cols: S B C K A J L Z
[150 122 108  97 140 110  99 134] -> Pera
[119 144 122 110 118 108 145 202] -> kifig
[120 136 153 122 113 117  74 149] -> git
[137 111 124  99 136  87  39 161] -> mabeb
[148 124  98  95 141 108 126 151] -> der
[107  77 125 191 154 143 147  61] -> lelip
col: [122 153 124  98] | C
col: [117  87 108] | J
col: [151  61] | Z

cols: G Q P U M Y
[ 90 180 221 108 103 109] = Zaso
[115 112 116  44 195  59] = git
[121 117 103 212 127 203] = fefov
col: [195 127] | M
col: [103 195] | M
col: [221 116] | P
col: [ 59 203] | Y

cols: W T D N E V F
[172 165 171  81 119  93 102] = lelip
[122 165 120 139 162 140 151] = bofi
[182 135 146 131 136 186 144] = neker
[162  47 146 114 136 128 123] = der
[142 135  55  56 188 175 123] = git
[192 106 184 139 128 116 151] = mabeb
[202 150 171  89 188 104 137] = kebad
[132  61  94  97 136 198 123] = kifig
[172  32 133 114 136 140 123] = Pera
[102 106  94  97 102 198  82] = fefov
col: [128 175 116 104] | V
col: [192 202 132 172 102] | W
col: [139 131 114  56] | N
col: [162 136 136 188 128] | E

cols: zad zovu Duv bego pegef dag
[149 135 126 128 176  94] -> git
[149 135 126 194 166 172] -> fefov
[149 135 126 128 176  90] -> lelip
[176 126 159 109  89 159] -> Pera
q: [149 135 126 128 176  90] | lelip
col: [126 126 159] | Duv
col: [172  90] | dag

cols: sipi Beg libi vud Gonod nepi Vamun
[ 98 132 103 155 152 161 118] = Zaso
[ 84 118 125  89 107  91 157] = kebad
[115 169 177  78 105  99  86] = git
[167  90 196 137 130 197 120] = bofi
[115 169 177 144 176 203 107] = der
col: [152 107 105 130] | Gonod
col: [118 157  86] | Vamun
col: [ 84 115 167] | sipi
col: [ 78 137] | vud
col: [137 144] | vud
col: [197 203] | nepi
col: [177 196 177] | libi

cols: zigaz sibe Pas bel dira zut pirak temi
[138 122 116 176  78 116 162 144] = der
[117 144 111  57 178  54  79  67] = bofi
[ 92  93  72  51 105  89  38 225] = fefov
[121  33  90 110 191  92  99 102] = kifig
[117 144 111  57 178  54 123  74] = git
col: [92 54] | zut
col: [117  92] | zigaz
col: [116 111] | Pas
col: [122 144  93  33] | sibe
col: [ 33 144] | sibe
col: [225 102] | temi

cols: denok tam fevu dogul neb Rufi beno Noru
[119 119  92 175 155 169 101 168] -> lelip
[137 155  72 107  76 145 140 120] -> defeg
[126 104 147 220 153  95 132 168] -> Pera
[162 136 160 170 153 149 122 179] -> bofi
[141 191 183 124 159 106 163 163] -> neker
[174  99 159 221 176 136 146 186] -> Zaso
[103 104  99 158 134 149 119 173] -> kifig
[ 96 113 170 143 107 187 187 119] -> der
[168 188 193 144 147 151 169 106] -> git
[165 151 170 162  64 136 161 106] -> fefov
[112 141 140 104  98 124 121 225] -> mabeb
[112 135 161 140  97 135 121 133] -> kebad
col: [107 220 170 124 221 158 143 144 162] | dogul
col: [162 141 174] | denok
col: [134 107] | neb
col: [225 133] | Noru

cols: veg vit papur Gizus Pode rifuf gevip Rupe
[ 49 115 119 137  75 114 137 105]  bofi
[114 125 107 108  98 134 128 125]  kebad
[ 49 122 119 137  75 114 137 105]  lelip
col: [115 125] | vit
col: [125 105] | Rupe
col: [114 134] | rifuf

cols: fune gofi boru Kubov Susur zuz fek rimu
[130  71 136 117  30 133 131 121] -> bofi
[132 153  76 102 148 106 130 135] -> Zaso
[ 96 138 129  70 166 106  85 127] -> fefov
col: [130  85] | fek
col: [153 138] | gofi
col: [133 106] | zuz
col: [131 130] | fek
col: [121 135] | rimu
col: [148 166] | Susur

cols: Pebo bulu lonos buser Pon Bup
[101 127 127 154  94 162] : defeg
[133 133 151 156 180 162] : fefov
[132 124 132 145 142 124] : bofi
[128 139 125 128 128 138] : kebad
[140 129 112 135 136 116] : lelip
[126 138 222 108 154 174] : der
[140 126 146 119 158 141] : neker
[141 136 133  97 114 121] : Zaso
col: [112 222 146 133] | lonos
col: [158 114] | Pon
col: [ 94 180 142 128 136 154 158] | Pon

cols: Nukop Dor Gevuv zekel ses
[144 117 156 104  90] : lelip
[139  88 142 102 144] : bofi
[ 83 149 153 146 164] : der
[144  27 156 104  90] : defeg
[126 126  93  96 129] : kebad
[139  88 142 100 144] : git
[193 145  43 115  62] : Pera
[110 120 178 150 101] : neker
[163 132 116  66 151] : kifig
[144  83 110 113  95] : mabeb
[119 158  51 158 129] : fefov
[136 119 177 126  89] : Zaso
col: [102 146 104  96 100 115] | zekel
col: [ 93 142  43] | Gevuv
col: [144 139] | Nukop
col: [144 164  90 129 144  62 101 151  95 129] | ses

cols: rafu vafed dama Taloz Bonu
[116 150 159  94 149] = Pera
[121 171 107 163 125] = neker
[122 112 176 135 123] = git
[139 111 108 202 148] = der
[121 171 107 100 125] = bofi
col: [139 121] | rafu
col: [123 148 125] | Bonu
col: [121 122 139] | rafu
col: [159 107 176] | dama
col: [159 107 176 108] | dama
col: [148 125] | Bonu

cols: buz Vap futog dapa
[148  84 225 129] -> git
[148  83 225 129] -> lelip
[145 123  63 154] -> defeg
col: [148 148] | buz
col: [129 154] | dapa

cols: maniz Reku ros Kele Nifa
[ 80  75 148  57 132] -> bofi
[112 155 128  57 121] -> Zaso
[162 186 119  57 145] -> git
[103  43  86  57 123] -> defeg
[ 81  43  86  57 123] -> Pera
[186 180  82  57 109] -> mabeb
[162 142 119  57 145] -> lelip
[112 155  46  57 143] -> kebad
col: [132 121 145 123] | Nifa
col: [123 109] | Nifa

cols: Bolub dud dobod buk
[151  79 129  96]  bofi
[111 156 185 171]  neker
[165 168 112 142]  lelip
[111 119 189 107]  fefov
[104 144 129 142]  defeg
[115 129 183 123]  kebad
[115 129  79 119]  mabeb
[ 90 205 157 128]  Pera
col: [151 111] | Bolub
col: [129 185 112] | dobod
col: [165 111 104 115 115  90] | Bolub

cols: Ragem Sof rogi rog vusuf fika Kub bala
[134 134 142 115 198 131 128  97] : fefov
[187 145 118 219  95 123 140 143] : Zaso
[196 145 118 219  95 123 140 143] : neker
col: [198  95] | vusuf
col: [95 95] | vusuf
col: [ 97 143] | bala
col: [187 196] | Ragem
col: [128 140] | Kub

